Rows swapped in pairs by one turn or mirror: which row each one swaps with:
The rows were stretched afterwards, more along some directions than others.
niz: [ 15  13 -44   0  -5 -10  24  29  27  45 -32 -21 -30  13  -4   9 -18]
dut: [  3 -23 -10 -22  33 -27   2  16  36  19 -14 -11 -30  -3 -19 -33 -16]
Veroz: [  0 -19 -26  -3  13 -21  11   5   8  -9  14   5 -17   3   2  -5  -5]
gepu: [ 28  -3 -25  24  -7 -13  24   4   1  26 -14 -26   2  21  -2  15 -27]
migun: [  3  -3 -14 -26  10   2  11  22  16  22 -19 -10   2  -3  21  -4  -5]
miped: [-23  -1 -18  19  20  -4 -16   6  36  32 -25   0 -17   6  -5 -29 -35]
kovad: [  9  22  -9  20   7   6  -8   5  -2  18   2 -27   5  -9 -14  -5 -12]
zuf: [ -3  -3 -34 -11  -9 -15  13  30  26  45 -22 -35 -17  15   8   7 -26]
maza: [ 22  -5 -19 -15  14   1  35  22   6  43 -38 -19  -9   6  20   3 -19]
lala: [ 19  21 -20  25  -1  -3   9   3  -3  15   9  -8   9 -11   0   7   0]
nena: [  8 -40 -20 -23  24 -39  14  33  44  37 -22 -35 -23  13 -16 -25 -35]
vuga: [  6 -21 -18   7  16 -46   1  21  14  -7  30 -29 -26  19   0 -19  -3]
lod: [-15   6 -21 -25  -3 -11 -15   1  38   0 -10  -9 -21  -6  14   5   7]
Mar: [-15 -30 -21 -34   4 -26  -8   3  46  14 -31  -4 -38  31  18 -11 -19]
sok: [ -1  -4 -12   9  13 -19 -15  10  31  24 -25 -27 -28  27  -8 -35 -38]
sofe: [ 17 -26 -21 -31   3 -26   3   3  42  17 -30 -14 -23  -8  10   4 -10]
der: [  2  23 -20   0   3   9   0  -4  -3  18   2  -7   9 -26   1  -1  -8]
mesel: [ 14 -17 -28  -9   0 -29 -13  -6  26  19 -20 -28 -28  25  19   0 -19]
fome: [ 29 -39 -23 -14   6 -36  13  26  23   6  -1 -15 -41   2 -24 -22 -22]
gatuz: [-12 -29  -4 -26  23 -18 -10  26  35  29   0 -36 -14   6  21  -3  -7]
fela: [-20  -9 -14 -37  -6  -4 -20  -3  41  17 -41  -7 -31  13  27   5   1]
mina: [ -7 -33 -26 -44   6 -43  14  37  64  35 -21 -30 -64  18  10 -10 -14]
Mel: [ 29  25 -23  -7  -5  -7   5   5   1  13  12 -12   7  -7  -8   4  -6]
voro: [ -3  12 -10  16  18  -1  -6   1   6  17   2  -7  -9 -11 -13 -27 -19]
kesen: [ 37  -5 -22 -11  -4 -16  31  14 -10  25 -18 -27   9   5  -5   0 -21]
safu: [  7   1  -2 -30  19  -2  -4   0  16   2  -1  -3  -9  -5  22 -12   8]
dos: [ 10 -18   2 -19  30  -7  -2   5  14  -1  -3  -8 -18   6   8 -14   3]
Tiz: [  0 -23 -23   8   5 -24   0  25   8  18   9 -34 -17  28   9  -7 -22]
riv: [ 19   7 -32 -20 -12  -5  11   9  28  36 -28  -3 -14   1  -8   8 -21]
doguf: [ 21   0 -45 -12 -13  -8  34  -7   7  22 -35   7   6  -3  10  18 -16]
tuk: [ 12 -39  -8 -27  15 -28  18  29  42  24 -39 -35 -44  22  -5 -15 -17]
mesef: [ -3 -28 -17 -32  -4 -50  -3   3  48  -8  -4   1 -55   5 -13 -25  -5]
povep: [ -7 -22  -3 -40  29 -18 -21   4  40  -5   2   1 -40   4  13 -32   0]
pider: [-12  -5 -14 -13  -1   3   1  -6  12   7 -11   1   2   6  29  23   9]
bevo: [-23 -14 -10   2   6 -17 -19  19  31   7   4 -25 -26  18  -3 -15  -9]
tadas: [  3 -35 -34 -17  16 -47   5  37  63  27 -23 -32 -56  28  -6 -32 -32]
depom: [ 10 -21 -17 -11  18 -33  -5  25  55  42 -32 -27 -54  29  -6 -28 -33]
zir: [-13   2  -7 -18 -10   6 -27 -11  15   0  -3  11 -18  -3  -7  -7  -2]
pulo: [ 28 -29 -25 -36  -3 -29  11  27  12  12 -16 -34 -44  15  -1 -12  -9]
Momin: [ 14 -24 -28  -5  10 -40  12   3  16  -1 -11 -24  -3  32   0 -13 -20]
dok: [  3  13 -19 -18 -14 -11  -5 -18   8 -15  -3  14 -16  -4  14  11  23]
pibik: [ 23 -18 -29 -23  -7 -41  29  11  17   7  13  -8 -19   1  14  14   0]
gubi: [  6  -7 -31 -18 -22 -28  12 -19  11  -3  -2   4  -9  15   8  10 -11]
viv: [  5 -28  -1 -13  23 -30  -5   7  24 -15   2  -3 -25   4  -8 -34   4]

tuk is swapped with gepu
fela is swapped with Tiz
depom is swapped with kesen
povep is swapped with der
miped is swapped with migun

Rows swapped in pairs by one turn or mirror: which row each one swaps with:
The rows were stretched afterwards, more along some directions than others.
rato: [ -2  -6 -28  16 -11  23  -1 -15  -4   2  14   6  -4   1 -11   3  14   6]
batep: [-18  -3  -1   7 -23   9  -8   3   7  11 -16   6  -7  18  -9  15   0   6]
Gav: [ -8  10 -18 -10  -7  14  -4  11  -8  -1  10  -3   4  -3  -3   3 -15 -29]
dum: [-14  -4 -15   9  -9  15 -15   7  11  -7 -11   2   7   3 -24  -4  13  12]
kugu: [ -3  -2  11  19   8  -3 -24  -5  18  -8  14  -1 -11 -29 -23  18 -10  22]
bazo: [ -7   1 -22  17  -1  14   2 -15  16   2   7   3 -17   4   4 -17  25  19]
lon: [  8 -11 -16  11  -1  -2   2   4  -2   6  14  10   4  -9  11  -6  22 -15]
gibo: [ -4  14   2   5 -11  -8   1  12 -14  15 -13  -7   5  18   7   5   9 -14]
zede: [-17  17  -8  -8  -5   9 -12  -3 -14  11 -24 -10  -6  27  -6   4  -5   1]
Konum: [-10   0  -8  -3 -17  15  16  26   9   1 -42   2  27  24   4   0  17 -11]
Dima: [  8   4  25  -1 -18   3 -11   0   4  13 -31   0 -14  -1  -4  31   2  15]
sefoz: [  7   5  -7  -9  -6  10 -15  -3  10   6  13  -4 -19 -10   0   9  -1   5]
zita: [  4  10   0   4 -29  -3   5  -7   4  14 -16   4  -6  12  -1  -5   4  -1]
Ral: [ -7   8  21   2  -1 -14 -28   1  12   4 -10   0   6  -8 -12   0  -5   7]
Penu: [  1  16  19  -7   0  -4 -10   3   3  12 -39  -2  10  19   0   9   8  17]
tevu: [ 19 -11  14   8  -5  -9 -14  -5   4   4 -12   1 -15 -18  -6  12  14   8]
seruk: [-16  22   5  -4   2  -4  -1   2  -5   8 -42  -9 -16  19  -2  12  14   6]
Rofi: [ -6  20  18   3   5   0 -16  16  -3   9 -38   4   1  20 -14  26  -4  16]
pubol: [ 9 -3  1  9  4 -3 -3 16 15  2  6  3  0 -8 -4 19 -6 -2]
lapu: [ -6   5 -23  17  -5   8 -12 -15  14   0  11   1   2   6 -15 -12   7  20]
kofa: [  5  18  -6  -7   6   6 -11  -2  -7   1  14  -6  -8 -16  -2  15  -7  -3]
fad: [  7 -18   0  12 -12  11 -13  -8  12 -22  21  15  16 -36 -23   2 -14   9]
rovaz: [-10 -21  -3  14   0   0 -15   0  10  -1  13  10  -7  -8  -9  -9  10   7]
Mopeg: [ -5  -1 -24  -7  -9  12  -4  -1  -1 -10  29   3  10 -14  -9 -16   2 -17]
kabe: [  6  -1  -4   1 -12  -4   9  11  -5   7  -5   8  16   2   6   5  14 -25]
ris: [-10  23 -18  -2   3   8 -15  -5   1   0  -8  -9 -12   1  -5   1   8   9]
Par: [ 20  -2  19  22   5 -16 -23 -18   3  -3   6  11  -5 -38  -8  26  -3  16]
bizez: [ 21  -8   2  10 -12  -1 -10 -18  12   6  -1   0   1 -18   2  -4  13   5]
Vam: [ 11   0   9   8   2  -2 -32  -2   7 -10   8   0  16 -25 -32   9 -21   7]
nuzi: [ -2  19   1 -10 -16   3 -10 -11   2  11   1   7  -6   2  -1  10 -15  -3]
tudek: [-12  13  26  -8   8 -10  -3   7   2   6 -27  -2 -14   6  -1  21  -7  12]
Keb: [  5   6  11   3  -2 -10   2   6 -15   9 -14   7 -20   9 -10  16  -8   5]
dasab: [  2  -1 -25  -1  -2  11   2   8  -8 -10  29   7   4 -11 -10 -12  -5 -13]
fulaz: [ -5  -1  16   1  20   4 -12   8  -3  -3 -13   3  14  -7  -9  19   4   8]
veko: [  6 -14   3   9   0   1 -20   8   8 -19  12   3   3 -26 -37   6 -15   7]
fuvar: [ -2  -5 -13  -2 -12   9  12  11   1  10  -4   1   9   3  22  -2  14 -35]
feno: [  2  14   9  -2   1  -3   3   7  -2   6 -41  -3  -7  10  -3  11  17  13]
tapu: [-18  -6  -1   2  -4   6   8  11   1   9 -35  -3  18  30   8  -5  12  -9]
Fim: [-12   4 -20  -6 -19  13   3  -4  -5   5  12 -11  -1   9  11 -27  18 -10]
Natot: [  0 -14 -19   9 -16  17   7   9  11   2  11   6  19  -4   7   0  15 -18]
zok: [ -6  -2   8   7  -6  -5  -2   4  19   4   0  14  19  -3   2   6  -5 -10]
pufe: [-16  19   2  -7   2   1   9  12  -5  -3 -19   8  -3   0  -1  11 -11 -20]
fivav: [  1   6   8  -9 -17   0   2  13  -6  16 -22  -5   9  16  17  13   8 -27]
miva: [-30  -2  -2 -10 -23  20   2  23   5  -1 -50   0  20  33 -13   2   9  -7]
Zef: [ -9   4 -20  -5  -9  13  -4   0   2  -5  26  -8   2  -5  -3 -11  -6 -20]
Gusol: [-23  -5  -9  -3 -27  18   4  14   6   6 -27  15  14  13   6   3   9 -30]

rato is swapped with fulaz
Gusol is swapped with pufe
sefoz is swapped with pubol
Keb is swapped with rovaz
Penu is swapped with lapu

